(in the rows, 128 means zero)
One hidden turn or mirror swaps the rows below in pairs. Which row is each named row swapped with?
The rows were stretched afterwards, more along some directions than others.
q855: [159 151 140 117 106 164 136 120 156  94 160 127 163  95 142 111 132 143]
q348: [139 105 136 115 139 114 132 154 103 129 150 160  94 127 122 146 104 107]
q838: [128 139 121 130 126 106 100 142 129  69 149 141 132  74 167 131 139 132]
q141: [150 149 101 128 137 121 105 113 114  70 145 129 134  76 126 105 145 102]
q588: [165 102 145 108 135 129 120 140 135 130 177 149 121 126 163 120 107 134]
q862: [144 143 142 152 115 121 128 160 147 143 148 164 118 148 148 143  96 120]
q208: [129 143 135 126 142 130 120 167 121 120 128 110 112 135 128 160 128 140]
q712: [114 133 116 145 115 129 132 156 151 127 145 125 131 124 103 110 120 104]
q893: [143 130 129 142 106 137 119 118 162 120 143 133 136 104 154 115 134 129]
q89: [140 130 137 114 119 103 121 145 143  79 184 144 138  82 156 117 101 112]
q64: [164 119 146 131 124 143 129 156 148 102 161 144 128  96 165 144  92 139]
q305: [120 159 125 133 118 139 118 133 154  72 159 138 169  69 125 105 107 112]
q376: [127 116 150 122 126 113 144 152 123 174 137 139 104 135 104 147 107 106]
q273: [158 149 153 124 125 134 133 137 147 127 177 133 141 102 114 107 120 112]
q344: [114 133 123 160 131 141 115 137 130 131  86 134 125 157 148 142 130 148]
q420: [ 95 135 132 130 127 149  98 114 138 109 102 112 135 101 136 108 146 126]
q935: [130 118 115 136 129 128  99  99 125  87 113 115 130  72 159 120 125 112]
q37: [108 134 107 127 111 133 128 119 131  80 137 122 157  57 106 102 111  89]
q752: [133 149 129 147 131 143 120 140 124 125 119 119 126 115 135 153 148 134]
q38: [157 139 120 139 119 136  97 132 153  58 132 134 150  67 163 114 122 127]
q931: [147 135 120 150 126 102 119 157 116 116 137 148 105 142 132 163  89 117]
q692: [147 131 145 145 133 119 128 169 130 132 133 160 123 151 145 162  85 135]
q836: [140 130 130 132 106 106 134 150 118  92 161 153 127  74 141 132  98 119]
q680: [157 142 116 132 141 112 103 130  97  73 142 148 115 105 145 147 134 113]
q39: [154 121 147 110 123 132 161 146 163 136 179 148 146 125 138 109  94 142]
q835: [144 135 146 110 138 144 148 141 160 123 168 125 135 117 124  97 107 118]
q573: [136 161 124 153 128 116 112 121 138  93 102 119 137  97 113 126 122 112]
q198: [117 145 146 146 145 135 102 136 132  97 106 119 145 103 133 119 160 134]
q380: [132 136 140 113 119 115 128 132 145 135 182 167 123 156 145 132 112 142]
q583: [148 131 115 122 108 136 130 109 118  97 140 119 138  68 125 104 129 110]
q470: [127 158 137 119 125 130 124 100 153 118 150 145 144 123 120 102 144 131]
q480: [125 141 129 141 112 106 111 160 136 120 125 112 116  89 112 158 129 111]
q667: [124 125 116 125 117 153 123 151 123  63 159 136 138  79 148 125 116 123]
q710: [137 117 113 151 149  97 117 137  94  82 121 155 107  90 133 147 110  99]
q92: [157 118 119 106 128 129 134 115 136  89 178 136 138  77 140  88 135  99]
q975: [160 128 115 114 123 131 128 147 109 104 178 141 126  96 117 151  98  95]
q536: [142 134 130 147 137 158 123 151 124  95 103 108 134 112 129 151 139 141]
q232: [135 136 129 155 121 104 123 159 131 111 120 147 121 124 130 161 134 141]
q310: [171 143 139 123 113 131 140 160 137  96 187 173 134 116 155 147  99 152]
q162: [133 130 104 107 102 119 119 119 128 107 172 145 123  88 117 117  86 101]
q927: [157 124 142 140 134 115 132 137 122 136 112 152 106 117 135 158 110 119]
q896: [150 142 131 114 125 119 112 109 154  66 168 153 153  86 164  89 109 127]
q649: [133 143 145 122 121 128 123 160 145 129 159 123 147 144 127 126 116 155]
q318: [156 119 119 132 154 116 108 122 116  94 157 165 109  97 162 110 113 104]
q736: [155 129 118 154 130 122 106 173 106  72 127 143 114 102 145 170 124 108]
q423: [138 158 124 147 128 122 120 145 129 130  84 125 132 146 108 147 138 139]
q388: [ 97 153 122 139 112 118 127 139 115  92 135 130 129  82  80 134 116  79]
q792: [165 121 125 100 116 143 128 126 123  65 169 132 132  33 140 125 113 105]
q77: [118 124 138 124 146 120 105 131 118  92 101 103 133 104 142 132 144 128]
q832: [ 91 141 125 146 127 139 117 132 137 155 100 125 130 144 113 116 137 131]
q75: [140 125  99 132 117 110 116 138  94  91 161 155 110  57 124 153  94  76]
q907: [145 152 127 153 140 147 112 128 126 122  93 127 135 128 125 139 131 122]

Swapped with q975: q305
Swapped with q573: q931
Swapped with q792: q667
Swapped with q388: q162
Swapped with q423: q862

